128 stands for zero in the data rows.
Every row has a hidden score. In each pair, how much higher is the second row's than the first's? 15 means about the same, 30 much higher and 0 much lower. The score is a weighted sum of the row's numbers plus the product of two more (or one squared), each taken from its middle value.
[104 218 204 169  87 108 112 131  95 178 134  42 121 136 153]
[141 166  96 130 144 168 141 136 164 157  97  98 120 167 165] ~ 15
[129 186 183 156  76  90 120  96  77  87 139  58 112 107 134]
[ 99 108 182 132  24  32  67 122  19  60 161 123  73  79 103] ~ 12
[127  92  98 136 140 146 147 144 143 155 164 201 116 137 119]
[123 132 154 181 106 110 109 127  91 150 108 119 115 126 135] ~ 11
[139 101 136 107 124  85 120  61 108  74 129  87 111  95  76]
[133 102  81 154 117 138  89 208 106 192 125 196  44 158 145] ~ 23
[ 93 199 135 197 154 182 140 173 125 219  97  86 113 166 160]
[158 161 152 108 101 113 122 112 127 113 101  78 138 108 149] ~ 15
[120 175 149 123 121 152 156 188 184 137 172 119 146 150 164]
[180  85  69 125 206 161 181 102 181 144  56  98 213 143 154] ~ 15
[128 104 128 164 118 117 113 141 117 161 108 112 124 132 145]
[106 140  94 146 124 166 123 209 117 190 127 152 112 165 178] ~ 17
[164  89  97 114 182 148 159 137 182 127 102 107 200 139 134]
[102 112  81 126  75 125 114 202  95 140 144 175  94 141 158] ~ 24
[105 224 112 177 141 191 144 156 150 225  75  82  93 173 174]
[ 69 234 140 175 124 180 146 207 107 233 119  95  68 200 185] ~ 21
[123 130 139  89 111 110  78  53 106  57 132 127 105  91  52]
[186 116  54 103 162 167 141 120 173 147  63 110 165 137 162] ~ 15
[142  83  88 140 129 147 102 198 101 135  87 135 131 146 121]
[121 115 172 102  59  53  65  95  64  38 147  96  86  74  94] ~ 24
[130 164 138 110 150 168 137 156 182 136 157 165 158 142 137]
[108  75 124 131 102 122 132 155  92 102 171 176 107 113 111] ~ 19
[ 88 171 146 103 127 131 113  80 115 123 145 146  67 127  87]
[136 150 153 149 100 110 135 144  96 114 111 105 158 125 127] ~ 13
[156  73  91 118 158 142 129 140 168 127 118 154 164 131 139]
[139 103 112  90 185 117  79  71 121 111  81 120 161 111  96] ~ 14
[131 114 146 118 158 141 155  75 180 118 153 167 126 118  92]
[ 82 213 233 179  39  75  75 126  48 124 177  65 111 120 149] ~ 15
[118 211 161 169 140 172 148 135 133 176 100  66 166 173 198]
[127 103 156 101  93  63  76  38  57  50 138 117  71  70  68] ~ 15
[122 138 154 127 137 152 175 161 179 151 180 164 135 119 158]
[156  79 109 134 125 117 114 137 124 105 132 176 127 120  96] ~ 14
[ 80 169 206 109 114 142 111  57 123 106 229 185 105 105  65]
[155  69 130 141 165 117 159  91 143 122 134 143 194 114 116] ~ 27
[121 157 140 123 111 143 157 186 150 146 150 136 167 140 199]
[126 166 107 139 133 151  99 158 150 177  88 113  81 152 155] ~ 20
[136 186 107 143 183 153 166 127 164 162  99  81 145 153 167]
[ 92 194 165 140 133 166 189 117 175 189 198 168 104 148 168] ~ 15
[136  81  78 119 142 155 105 165 135 149  93 164 111 145 138]
[138 110  79 128 169 163 150 168 159 172 101 126 145 164 174] ~ 16
[148 105  84 113 141 139 134 165 140 126 115 130 138 147 138]
[157 130  79 113 145 152 182 140 190 149 108 135 173 135 168] ~ 15
[ 74 188 146 181 116 149 135 166 120 180 128  98 101 159 161]
[182 101 129 105 142  94  92  61 129  59 102 103 168  94  80] ~ 11
[115  83 159 134  57  63  98  78  74  71 153 127 107  89  89]
[113 142 171 148 153 145 185 113 166 150 196 156 159 129 124] ~ 12
[126 127 135  95  77  79  89  91  92  63 139 114  73  97 113]
[112 102 171 130 130 130 159  96 142 111 162 171 146 117 100] ~ 9
[107 134 192 110 138 121 129  35 146 111 171 148  80 100  56]
[ 97 168 179  85 124 135  47  74  98 112 140 140  51  91  25] ~ 2
[132 103 177 120  85  66 106  68  76  40 174 134  91  71  35]
[178 112  86 124 180 147 143 117 134 134  43 101 177 123 130] ~ 13
[153 106  80 136 166 150 167 120 183 161  85 135 133 139 127]
[122  94  87 115  85 143 108 233 109 150 131 185 122 146 176] ~ 14
[137  92  78 111  83 106  78 150  89 103 172 206  95 144 102]
[126 110 156 144  83  53  74  76  52  73 159  98  89 110  92] ~ 25
[119 154 109 118  99 145 139 131 147 145 115 109 140 141 162]
[144 130  75  90 148 167 164 159 178 132 116 140 186 144 186] ~ 14
[122  73 156 168  97  67  56 118  35  87 136 155 134 109 111]
[142 108 108 111 104 102 129 111 137 117 148 127 121 122 100] ~ 18
[119 169 169 136 122 110 114 127 115 123 114  56 156 130 139]
[150  87  91 133 160 147 138 157 152 126  97 115 147 137 127] ~ 9
[110 144 190 111 131 127 103  66 112 119 141 121 119  72  40]
[105 163 174 119 158 162 137 103 162 151 144 154 177 143 182] ~ 17
[114 195 132 162 150 172 162 149 145 172 115  63 151 168 161]
[100 116 157 125 108 125 128  79 111 107 200 200  51 118  76] ~ 18
[ 88 109 128 176  96  94 122 168  67 146 140 143 100 123 132]
[115  72 148 124  70  53  71  85  41  47 190 164  64  96  42] ~ 11
[157 107  89 118 139 155 162 142 160 135 115 145 141 126 169]
[130  95 128 113 154 110 151  88 139 122 178 176 125 106  81] ~ 19
[139 108 115  71 134 115  89  92  89  84 100 121 121 119 133]
[111 130 158 173 118 102 102 143  73 168 100 137 127 131 128] ~ 20
[141  83 146 100 153  71  68  40  72  60  94 101 136 102  66]
[151  48 118 168 155 137 118 150 112 144  91 169  98 127 111] ~ 19
[168 116  44 123 166 167 217 114 184 133  78  85 194 138 134]
[131 197 177 156 107 131  96 107  89 147 113  61 134 124 137] ~ 20
[124  63 129 182 132 105 112 184  77 163 129 160 136 131 117]
[129 154 151 115 114 137 121 153 155 126 136 115 139 146 144] ~ 8
[ 73 198 193 139  29  43  73 134  38  97 195  90   2 111 147]
[147  96 106 122 136 132 160 166 149 121 111 144 168 131 158] ~ 5
[123 154 115 131 140 116 139 133 116 103 139  77 153 134 143]
[ 94 189 138 194 165 181 139 179 140 236  76 100  59 187 187] ~ 25
[122  86 141 102 106  88 112  54  91  48 161 134 116  91  43]
[122 104 153 127 144 110 158  56 144 107 174 145 142  98  56] ~ 15
[120  80  89 150 139 138 125 188 116 154 129 189 111 148 118]
[149 105  79 108 158 154 162 156 147 137  73 118 174 130 156] ~ 4
[148 106 103 106 146 113 142 112 124  82 138 139 137 106 133]
[149 110  86 123 151 147 129 182 135 141 114 154 169 144 137] ~ 17
[111 141 101 138 122 172 137 190 130 196  89 134 100 157 170]
[138 137 102 172 184 174 173 132 167 189  71 113 152 153 164] ~ 13
[169 105  98 120 175 143 177 140 173 118  87  77 193 120 140]
[145 148 132 162 181 131 194  93 143 145 117  57 217 153 144] ~ 23
[ 50 222 215 168 100 184 180  77 156 164 236 185  67 152 148]
[110 146 179 112 183 139 111  71 156 106 136 129 139 108  63] ~ 13
[160 145 127 142 189 180 159 107 155 149  50  95 212 174 182]
[ 87 240 113 169 149 192 161 168 149 221  93  80  86 181 213] ~ 20
[117 137 155  95 132 132  95  83 132 106 142 159 109 122 101]
[156 114  72 106 169 172 177 152 181 134  74 108 187 141 138] ~ 11
[126  68  88 151 120 112  88 142  99 138 148 208 134 154 107]
[155  94 124 130 141  95 138  85 133  88 123  79 151 115  87] ~ 13
[145  80  91 116 142 114 159 145 154 126 114 145 150 127 131]
[161 126  83 142 212 169 169  97 167 150  63  79 182 154 148] ~ 11
[107 152 200 126 166 147 150  84 162 139 183 170 123 130 132]
[188  88  79 139 157 156 192 112 180 148  67 121 156 124 144] ~ 15
[105 163 160 166 121 114 139 139  92 163 128  91 119 129 184]
[105 124 159 126 142 120 159  95 144 119 204 171 122 104  81] ~ 14
[ 78 204 171 166  67 112  81 157  72 172 131  91 100 147 139]
[ 93 242 146 201  98 159 113 162 101 212  83  60  79 171 180] ~ 16
[170 109  71 121 183 154 206 161 183 129  70  96 203 139 145]
[137 135  49  93  99 163 164 171 181 137 117 147 104 152 175] ~ 14
[183 121  76  98 173 154 124 107 166  99  77 117 177 127 140]
[111  97 126 142 136  98 123 162  88 130 135 151 150 128 147] ~ 24
[ 78 205 198 126   0  48  43 129  46  97 207 104  29 102 108]
[116  96 159 142 122 102 148  71 119 103 205 187 106 103  49] ~ 13
[114 129  85 135 134 153 118 209 122 166 109 158  78 152 158]
[127 120 174 104 142 139 113  82 133 105 146 122 125 104 100] ~ 8
[160 122 169 128 105  84 111  82  99  74  92  39 164 102 108]
[153 135  96  93 140 149 153 149 159 109  91 111 160 130 176] ~ 7
[178 125  41 115 210 160 185  90 197 157  57 102 164 151 150]
[138 138 166 138 158 149 163 147 184 151 119  88 232 127 173] ~ 6
[184  98  46 118 189 163 172 122 171 141  67 120 173 137 135]
[135  82 150  95 123  72  94  68  82  56 121 109 116  82  83] ~ 20
[ 99 203 168 179  95 142  46 179  90 192 101 106  70 161 182]
[ 98 184 158 124  60  78 100 132  67  96 143  50  94 114 144] ~ 18
[153 163  83 131 154 165 175 131 166 180  98  98 147 164 179]
[112 194 103 166 155 150 183 161 139 197 123  71 170 163 185] ~ 14
[123 117 170 110 130 138 137  41 137  97 166 150  96  81 111]
[ 94 155 196 104  95 137  97  42 120 102 181 173  71  96  42] ~ 6
[175 111  95 100 161 133 123 107 166 111 110 121 119 125 123]
[164  88  92 114 186 142 174 132 169 107  83 125 216 127 167] ~ 10
[142 109  80  81 124 155 120 160 157 107 114 149 131 149 186]
[142  98 120 123 115  99 147  93 121  98 112 115 185 105  83] ~ 9
[107  96 129 131 109 111 159 142 132 112 205 185 129 117  72]
[122 118 128 121  98 155 161 180 165 114 166 180 148 123 149] ~ 8
[139  82 142 114 132  77 123 108 100  85 128 122 167 101 104]
[113 103 143 144  75  60  99 139  71 103 164 119 109  91  56] ~ 13
[ 95 201 226 144  40  64  81 110  43  90 160  79  82 103 128]
[126 109 124  89 134 106 109  79 127  85 140 119 118 112  77] ~ 20
[120 114 159  86 103  86  95  44 110  63 167 142 113  94  40]
[123  88 180 124 111 105 115  53 109  93 183 182  83  93  24] ~ 16
[122 137  51 132 161 168 108 207 151 157  84 153 130 174 114]
[ 51 203 222 150 131 175 202 108 159 192 255 195 100 140 138] ~ 2
[159 127 105  92 153 155 150 194 155 112 115 142 163 146 176]
[175  89 132 141 190 152 177 148 167 111 127 127 225 133 138] ~ 12
[124 151 156 165 122 129 147 134 104 155 107  72 180 122 165]
[100 153 142 175 144 108 107 149  93 163 137  99 165 135 127] ~ 19
[110 201 166 162  79 156 104 182 114 191 112 107 118 150 169]
[145 154  68 118 162 173 158 137 167 149  97 109 138 173 162] ~ 21
[ 82 255 147 177 115 179 127 144 103 219  93  63  97 178 210]
[130 151 155 103 135 167 128 149 165 135 173 185 110 144 143] ~ 17
[135 114  59 108 130 146 167 159 187 147 103 129 118 164 152]
[ 65 210 127 181 144 203 138 193 131 233  86  81  83 182 194] ~ 17
[133 119 152 132  79  68 115 113  76  84 154 107 125 103  78]
[157  91 108 100 129 116 109  96 151  85 117 150 155 105 107] ~ 13
[ 90 133 162 133  35  48  55 146  46  91 185 130  38 109  99]
[106 103 142 129  45  52 100 130  63  70 177 157  90 101  86] ~ 12
[188 107  40 115 194 163 164 128 176 120  77 101 197 149 175]
[ 84 183 219 132 112 169 135  84 148 155 211 185  53 127 156] ~ 19
[134  98 124 134 161 136 149 131 153 138 159 188 160 134 135]
[131 108 129 117 150 147 125 130 173 141 155 168 177 132 141] ~ 11
[131 146 147 137 121  96 118 102  90 102 127  71 161 132 133]
[154 146  71  86 126 166 127 158 169 129  83 115 145 152 162] ~ 7
[114 156 148  95  48  84 101 107  73  67 125  89  73  91 126]
[ 73 210 185 180 119 138 128 131  88 200 116  51 109 158 187] ~ 19
[117 176 149 153 110 139 114 149 111 145 107  89 163 155 158]
[137  54  68 132 161 132 110 175 156 161 123 177 137 148 144] ~ 22
[125 137 108  80 137 151 156 137 178 122 153 170 122 136 145]
[139 107  93 104 141 150 144 170 175 123 129 131 150 139 162] ~ 10
[157  97  87  94 152 152 137 159 149 111  93 148 137 143 152]
[142 149  86 121 169 172 160 172 159 147 100 107 153 168 162] ~ 13
[157  95 102 102 186 124 126  97 148 106  80  93 177 129 122]
[123 173 192 159  66  75  85 105  58 122 121  74 110 109 116] ~ 11
[ 99 178 190 154 201 171 196 168 177 194 186 135 189 147 164]
[118 134 113 148 147 168 127 204 118 172  96 142 134 165 160] ~ 18
[164  92 108 116 163 126 147 105 180 107  99 122 185 115 123]
[132 139  41 105 155 160 159 158 162 142 107 109 150 165 195] ~ 17
[ 94 163 167 155  59  98  63 154  63 121 124 119  42 118 146]
[119  86 140 109  56  67  26 133  42  60 155 187  32  97  78] ~ 14
[125 101 164 115  75  73 127  64  84  57 156  81 142  57  40]
[120 156 169 146  88 115  97 125 100 122 103  86 123 116 124] ~ 20
[126 130 166 117 141 147 121 129 135 110 130 122 130 107 100]
[139  95 124 114 104  99 137 100 127 107 135 117 150  93 116] ~ 17
[132  92 140 105 135 117 125 107 132 116 153 161 127 100  72]
[125  97 114 142 141 159 147 145 145 143 127 146 169 134 172] ~ 12
[129 108 118 169 131 130 112 151 114 163 115 124 130 140 119]
[109 119 192 126 152 117 146  55 131 115 176 153 131  97  61] ~ 15
[160 137 119 109 160 140 142 118 145 126 100  99 121 149 158]
[114 172 151 108 115 157 156 155 175 156 158 153 124 146 162] ~ 9
[ 98 186 169 171 110 117  84 143  83 171 117  93 117 151 133]
[134  93  70 107 143 146 145 151 162 131  93 127 155 136 157] ~ 13
[ 78 210 180 141  37  75  88 117  58 102 182  80  75 116 143]
[108  78 152 161 111  93  92 152  67 126 163 143  97 119 121] ~ 17
[128 175 146  94 119 145  88 113 151 135 139 150  75 117  85]
[102 122 152 122 122 124 144 101 126 106 200 182 131 108  95] ~ 13
[161 102  61 114 146 157 157 154 151 146  60 118 143 133 153]
[ 96 177 134 168  69 143  99 214 115 194 111 112  55 145 161] ~ 17
[110 143 148  85 142 144  98 113 134 110 155 148 126 109 121]
[158 106 135 154 154 129 160 128 144 136 108 105 184 127 134] ~ 19
[126 167 181 118  68  67  76 100  59  87 141  86  88  92 105]
[ 68 221 212 145  20  75  37 162  34 133 169 113  65 118 159] ~ 10
[124 136 117 138  85 128 118 157  98 152  99 101  99 134 177]
[154 131 124 158 177 135 149 127 138 156  88  70 175 147 140] ~ 15
[125 174 108 152 179 178 149 139 166 200  77  87 136 164 179]
[153 110  69 133 172 148 175 150 191 138 107 103 195 140 140] ~ 4
[142 102 144 104  90  84 100  80  93  72 135 115 126  96  85]
[110 214 149 170 158 173 183 141 145 200  92  44 151 158 195] ~ 15
[123  92 145 133 144 111 144  97 130  87 168 135 161 107  91]
[164  97  66 120 185 151 185 149 175 120 101  88 210 148 142] ~ 8
[126  86 128 136  77  91 120 106  70 113 173 161  61 106  58]
[109 176 170 116 125 154 161 113 175 138 168 195 104 124 117] ~ 9
[135 102 107 122 137 146 148 158 173 140 133 199 153 147 132]
[ 96 195 198 162  58  63  72 117  47 122 159  71 107 100 108] ~ 6
[ 87 214 151 220 138 181 119 171 100 226  82  78  77 172 205]
[171 117  92 118 183 149 178 123 183 140 109 108 200 157 136] ~ 13
[114 173 187 128  99 165 139  56 164 144 207 189  93  95  84]
[115 168 144 124 116 114 124  96 118 147 116  63 143 139 140] ~ 27
[202 100  76 123 212 151 183 120 166 130  44 100 210 143 164]
[136 152 152 144 110 133 140 150 128 146 111  71 139 129 174] ~ 17
[180 145  83 104 161 160 170 132 172 133 102  93 145 134 160]
[157 105 133 102 154 115 130  59 148  86 106 144 142 116  97] ~ 17
[137 139  86 114  92 120 136 145 127 108 116 110 141 123 130]
[116  91 146 127 126 123 153 114 131 119 192 186  84 111  98] ~ 25
[154 108 105 104 137 132 111 150 138 107  72 117 186 133 138]
[111 117 160  94  44 102  97  39  92  77 166 127  83  62  56] ~ 16
[124 132 143 120 161 159 164 138 167 144 148 140 162 117 150]
[170 109  54 104 188 157 152 114 172 117  66 116 193 148 185] ~ 17
[133  81 136 136 125 107 117 112 102 111 189 202 106 115  63]
[151 117  91 141 166 133 167 127 184 134 105 105 208 143 145] ~ 11
[120 131 131  88 163 146  80  94 108 120  93 124 107 110  81]
[137  89 141 119 138 127 136 121 128 123 164 188 146 117 113] ~ 19
[165 113 135 102 118  84 106  94  93  61 116  82 122 120  80]
[113 135 161 149  41  60  75 129  53  94 145 114  91  92 116] ~ 9
[134  83  82 162 153 145 143 168 143 178  85 148 148 159 129]
[128 114  93 105 162 110  87  94 118  99 107 119 125 128  83] ~ 12
[135  94  95 122 119 131 118 187 139 139  96 134 143 144 130]
[155 146 136 107  92 100 101 112 112  92  93 106 118 102 129] ~ 15
[187 107  42 105 173 154 169 117 180 126  51 110 151 134 170]
[122  73 159 135 109  72 116  64  81  67 182 159 116  94  60] ~ 16
[117 121 163 111  63  41  74 118  55  54 177 111  32  81  77]
[129  92 143 128  55  60  76  59  59  49 146 123  71  87  58] ~ 13
[165 144  69  90 163 147 138 139 165 129 105 105 169 136 181]
[ 63 160 221 154 150 155 169  41 149 157 191 168 120 105  87] ~ 10
[133 102 110 127 126 107  99 157 123 121 130 152  59 118 100]
[155 112  96 100 135 146 155 154 150  95  74 109 171 135 170] ~ 6
[123  77 118 162 113  93 103 171  55 132 131 148 127 118 131]
[125  85  42 155 152 160  95 180 135 169 104 154 112 171 120] ~ 6
[103 108 158  94  95  87 100  65  92  69 176 154  78  75  57]
[ 65 203 192 127 102 176 170 134 173 173 230 182  85 146 135] ~ 17
[102 209 134 184 165 166 185 136 147 218  94  65 148 147 167]
[159 125 133 129 116 154 182 137 177 121  97 141 214 129 136] ~ 7
[156  96  92 126 152 143 111 181 135 137  86 152 129 149 147]
[101 182 153 189 155 179 133 173 119 219  81  98 120 182 171] ~ 14
[138  82  82 150 150 150 147 208 118 144 103 164 168 154 154]
[ 78 189 112 166 107 159  97 212 110 210 130 155  44 186 163] ~ 22
[108 221 133 184 186 189 178 163 143 234  72  50 109 186 186]
[132 172 152 135 157 157 145 156 152 151  76  89 138 138 159] ~ 10
[106 180 148 156 112 142  98 178 100 195  79 122 106 139 143]
[117 132  97 158 197 180 153 171 147 201  63 103 141 162 161] ~ 15
[137 118 123 103 181 128  74  65 109  96  70 102 114  95  59]
[122 199 161 123  67 126  95 135  89 137  95 104 107 144 166] ~ 15
[ 77 182 179 154  44  78  57 155  62 136 173 106  48 134 122]
[140 114 132 101 136 122 100  72 162  94 132 148 122 116  74] ~ 12
[150  78  86 115 126 120  83 153 121 109 126 192 123 153 130]
[115  89 180 157  39  49  75 121  29  51 150 143 101  81  83] ~ 9
[164 152 113  94  93 148 123 142 167 119 112 105 126 122 152]
[ 99 115 148 126  51  51 104 136  58  67 179 109  81  86 100] ~ 22
[103 146 156 102 117 141 126  99 171 140 198 176 106 127  94]
[141  94  88 112 158 143 112 176 134 135  58 133 133 136 134] ~ 18
[117 158 147 117 138 155 156 139 167 165 145 146 200 129 184]
[117 108 138 117  53  72  72 139  71  71 154 139 117 104 123] ~ 19
[113 194 168 175  96 119  99 148 116 175 129  70  94 136 130]
[155 112  60 117 159 155 162 155 148 120  74 110 157 131 165] ~ 13
[161 144 119 100 159 162 130 135 157 144  95 112 148 142 180]
[111 197 176 142 137 156 177 153 180 168 174 133 175 131 176] ~ 10
[155 104  90 128 135 147 160 156 149 130 111 117 190 145 157]
[141 150 118 153 153 145 178 139 137 146  95  74 180 146 172] ~ 20
[140  98 137 104 115 100 110  80 120  77 114  99 103  85  71]
[139 103  86  98 145 146 146 174 164 130 124 135 168 137 163] ~ 12
[126 174 149 138 136 131 142 156 144 140 135  70 176 139 138]
[156  82 159 119 118  69 100  37  92  44 113 114 165  88  49] ~ 18
[132 108 130 104 122 123 132 114 120  84 145 130 127 109 124]
[144 137  68 123 179 174 190 142 200 172 104 113 143 168 151] ~ 16
[135  78 105 125 131 109 107 124 104 129 126 170 137 126 127]
[131  74 138 146 111  69 104 118  71 114 141 159 133  94  84] ~ 16
[146 102 117 140 177 134 172 116 188 143 106  79 187 127 147]
[ 98 142 132 151  88 100  62 189  80 149 157 136 107 146 129] ~ 18
[140  81 117 115 109 109 129 114 127 112 161 194 117 108 109]
[166  82  85 111 159 136 135 166 163 113  98 141 199 143 136] ~ 10
[141 121  90 131 113 126 133 168 146 131 125 131 153 136 125]
[113 151 132 137 116 102  91 116 103 134 134 107 109 142 175] ~ 27
[113  98 154 110  93  77 136  67 114  56 159 116 101  78  55]
[108 152 140 123 120 156 147 159 157 128 202 204 151 143 157] ~ 7
[130  80 148 120  85  85  83  77  70  59 171 171  47 102  59]
[163 105  88  98 149 150 116 132 147 121  79 140 150 145 162] ~ 10
[124 131  55 148 156 170 175 172 166 174  95  97 141 147 131]
[129  74 139 133 121 117 141 111 119 118 179 187  96 105 113] ~ 27
[110  79 164 135  68  55 118  96  63  65 196 142 126  87  94]
[144  98  86 121 136 144 142 163 162 129 118 174 143 146 162] ~ 16
[123  83  92 168 181 159 104 140 128 184  48 140 126 168 122]
[117 175 115 111  91 144 151 158 170 139 154 144 128 145 175] ~ 9
